One turn moves each row of this set onto another row. After a few examples, where does it send each row asked below?
zavup: [ 20.1   0.7 -27.9 -39.5  32.9 -18.4  11.3   6.8  -1.8 -19.9  13.0  16.6
 -16.9   2.9 -15.5  21.7 -18.6 -11.7   6.0  19.1  15.3  -1.6  26.3   4.9
 -10.7   0.0]
fegi: [ -4.5  -4.8   0.9  18.4 -16.4 -28.2  -5.8  -3.7   3.1   2.0   9.9 -11.1
  -0.1  47.3 -10.7  33.8  -6.1 -22.8   2.9  27.5  32.4  -1.9   1.6 -25.3
 -26.5 -11.6]
vep: [ -1.0  22.6 -13.5  -7.5  21.7  -4.9  15.4  14.9 -22.9 -13.6  -2.5  -1.8
  -9.4  25.6  -5.9  25.1   2.5  16.9  28.7   9.8  11.5 -10.1  -1.0  -6.4
 -19.1   5.8]
lil: [ 27.6 -23.0 -36.6 -10.3   9.7   6.4   4.5  17.2   1.6 -26.6  16.3   2.2
 -10.3   7.4   7.1  17.7 -14.8 -10.7   6.9   3.4  22.3 -23.0   0.5 -12.0
 -14.5   3.7]
musil: [  9.8  26.3  -5.9  -2.5 -11.3 -40.6   1.6  -3.8  10.4  -3.8  -7.4  25.2
   7.4  43.5   9.3  21.3   0.9 -12.9  20.4   9.7   5.5   3.8  -0.4  -6.6
 -22.6  -9.2]
gobak: [ 11.4 -22.2 -36.8  -9.1 -11.7 -30.8  17.0 -19.8 -20.5 -22.3  11.7   1.4
  -7.5  37.6   1.6  20.8  -3.7 -14.8  18.3   6.4  16.5  -4.4  12.7 -13.6
 -34.1 -28.9]
Numu: [ 25.5  19.8  10.9 -14.2  14.0 -12.8 -10.9  -7.9  -1.6  -1.3   2.8  -2.4
 -14.6  12.5   6.3  30.5  -9.0  12.9   1.0  32.5  13.8  11.9  -4.1 -21.4
 -26.7   1.9]
nabig: [-10.7 -11.1  -7.1   8.0 -16.6 -26.1 -11.8  -5.8   2.4   1.3   6.4  -6.3
   1.1  42.5 -16.7  31.5   1.6 -19.1  -1.1  31.6  37.8  -0.6  -6.5 -27.5
  -4.8  -6.7]
sor: [ -4.4  19.6  -4.4   1.2  33.7   4.2  -2.0  11.1 -13.7 -18.8   8.0  15.4
 -17.2  10.7  -6.2  23.4  -5.4  12.1  23.2   9.2   9.5   3.7  10.2   3.6
 -19.3  -1.3]
supi: [ 11.0 -27.3 -20.9   5.3  -5.1 -19.7  15.7 -16.8  -6.5  -7.3  -4.3  16.2
 -20.0  39.0  15.2  18.3 -18.5 -36.8   2.9  21.7  14.9  -6.4  20.8   1.9
 -32.5 -23.8]
Logim: [  8.7 -18.7 -32.0   1.3 -17.0 -22.5  18.0 -19.5 -10.2 -13.7   0.4  -2.3
 -14.2  43.6   3.0   8.0 -21.1 -29.4  10.7  13.3  32.7 -14.6  17.6 -26.9
 -31.9 -17.8]
tasa: [  0.5  18.9   5.6   8.3  25.1  -0.5   1.4  22.6 -24.1  -3.3  -8.5  24.8
  -9.7  16.9  -9.9  11.9  -6.7  -4.8  13.4   1.7  19.1  -6.4  12.3 -18.3
 -13.6   1.0]
Kepu: [ 15.1  -2.7 -11.3 -36.2  30.6 -21.0   4.3   6.0  -6.9 -14.4   0.2   9.5
 -39.7   3.1  -8.6  17.9 -18.4  -4.3  10.7   7.4  12.7  -3.7  31.0   1.2
   4.1  -6.0]
vila: [ 14.8   8.5  13.5 -14.3  11.4 -13.7  -6.2  -7.2  -5.2   1.9   9.3   0.0
 -14.2  24.6   1.1  32.1 -13.0  13.8 -15.8  40.5  13.7  11.1  -6.6 -21.9
 -12.8   2.5]
fivo: [-13.4 -36.4 -27.9 -27.1 -11.9 -13.9  -1.8  -8.0   4.1 -13.9  -0.5   0.4
  -7.6  15.4  -3.1  23.8 -17.8 -33.9  28.0  15.9  27.2  -9.8  23.9  -8.8
   2.4 -15.9]
tupi: [ -7.4 -32.5 -35.2 -20.9 -16.1 -17.2  -2.1   6.2  14.2  -9.4  -2.0   7.6
  -9.7  30.4 -16.2  29.4 -15.1 -21.3  23.8   2.3  36.1 -13.3  29.9 -13.7
  -2.2 -15.4]
per: [ 30.2  15.7   4.1   3.3  15.6 -12.0  -6.6  -4.0 -13.8  -2.7   4.7  15.8
  -6.8  19.0  -0.6  35.5 -16.5  18.1 -12.7  30.6   5.8  10.7   7.9 -21.0
 -15.5  -6.7]
vapuv: [ -1.9  -8.3 -10.6  26.9 -19.9 -20.8   3.6 -11.3   2.0   0.9   5.2  -6.7
  -6.6  37.9 -11.2  30.0  -0.8 -13.0  13.9  26.5  20.2   2.3  -7.0 -39.5
  -6.8  -0.7]
gotan: [ 13.8  19.6  12.6  -9.5  11.2 -11.8  -7.8   4.4   1.8 -10.1   5.2   4.1
  -3.7  13.5  -5.9  19.6 -15.5  20.3  -0.9  42.7  10.9  -1.8  -2.0 -29.6
 -22.4  -9.9]
vodid: [ 10.9 -10.2  -8.2 -42.0  30.7 -25.0  12.8   0.7   0.6 -10.9   1.9   8.0
 -26.4  -0.1  -9.4  25.7 -22.4   2.2  -1.3  17.3  10.8   3.5  28.4  -6.4
   0.2  -2.1]
ropu: [ -9.6 -26.6 -30.6 -18.3 -15.6 -19.2  15.5   0.0   4.8   2.4  -8.3  17.5
 -12.1  22.7  -8.1  21.2  -4.2 -35.7  23.7  12.3  42.8  -8.3  24.6  -3.0
  -3.8   0.9]
subab: [ 26.0 -23.6 -16.7 -14.4   7.6  -2.5  12.8  20.0  -2.0 -23.2   2.6  11.4
 -10.1  10.1  -1.7  17.6 -33.9 -21.0  21.6  -8.0  35.7 -10.7   6.3   4.1
  -4.5  -4.0]
Sal: [-14.7  -3.9   2.4  15.7 -17.6 -33.1  -5.5 -10.5  -0.5  -3.4   6.7   5.2
  -4.1  39.6  -1.0  30.6 -16.3 -18.7  15.1  33.1  31.7  -4.4  -0.8 -36.4
  -8.4 -24.0]
sumuv: [  4.2  28.3  -6.6  11.8 -10.0 -22.7  -6.3 -12.5  19.6 -11.8  -4.8  15.9
  -5.5  32.7  14.3  20.8   0.3 -13.4   6.5  21.8   1.0   6.6  11.2 -26.0
 -30.1  -4.9]
pim: [-12.4 -32.5 -28.1 -26.5  -1.8 -28.2   1.3  -1.7  10.3  -6.3  -9.3   9.8
  -5.0  16.0 -22.3  26.4  -6.3 -21.6  12.5   7.7  39.4  -7.9  30.8 -11.2
   3.5 -13.9]
gofu: [ -5.7  17.7 -21.3   0.3   4.0 -26.3   2.2 -14.4  17.6 -19.2 -11.9  20.7
  -4.3  28.1  -2.7  25.5 -14.8 -15.9  31.5  21.0   1.7  13.5  -5.4 -31.9
 -35.2  -2.2]
Bida: [ 34.6 -18.6  -9.8 -11.8  -5.9  -9.5  21.5  26.4 -11.1 -25.4  -4.3   4.1
  -7.2  11.4  12.5  30.3 -11.0 -13.5  10.7 -10.2  18.1 -10.1  11.2  -0.6
  -2.2  -6.5]
kebe: [  8.4  -4.6  -8.4 -33.9  20.3 -20.0  -1.2  14.2 -10.8 -19.9  -0.1   4.8
 -25.4  -9.5  -4.1  14.4 -22.2  -5.2  -0.7  22.8  14.2 -13.8  28.4   9.9
  -5.5   0.3]

Sal moves to gotan
gofu moves to tasa
ropu moves to vapuv
And these:
vodid moves to pim
tupi moves to fegi
Logim moves to sumuv
gobak moves to musil

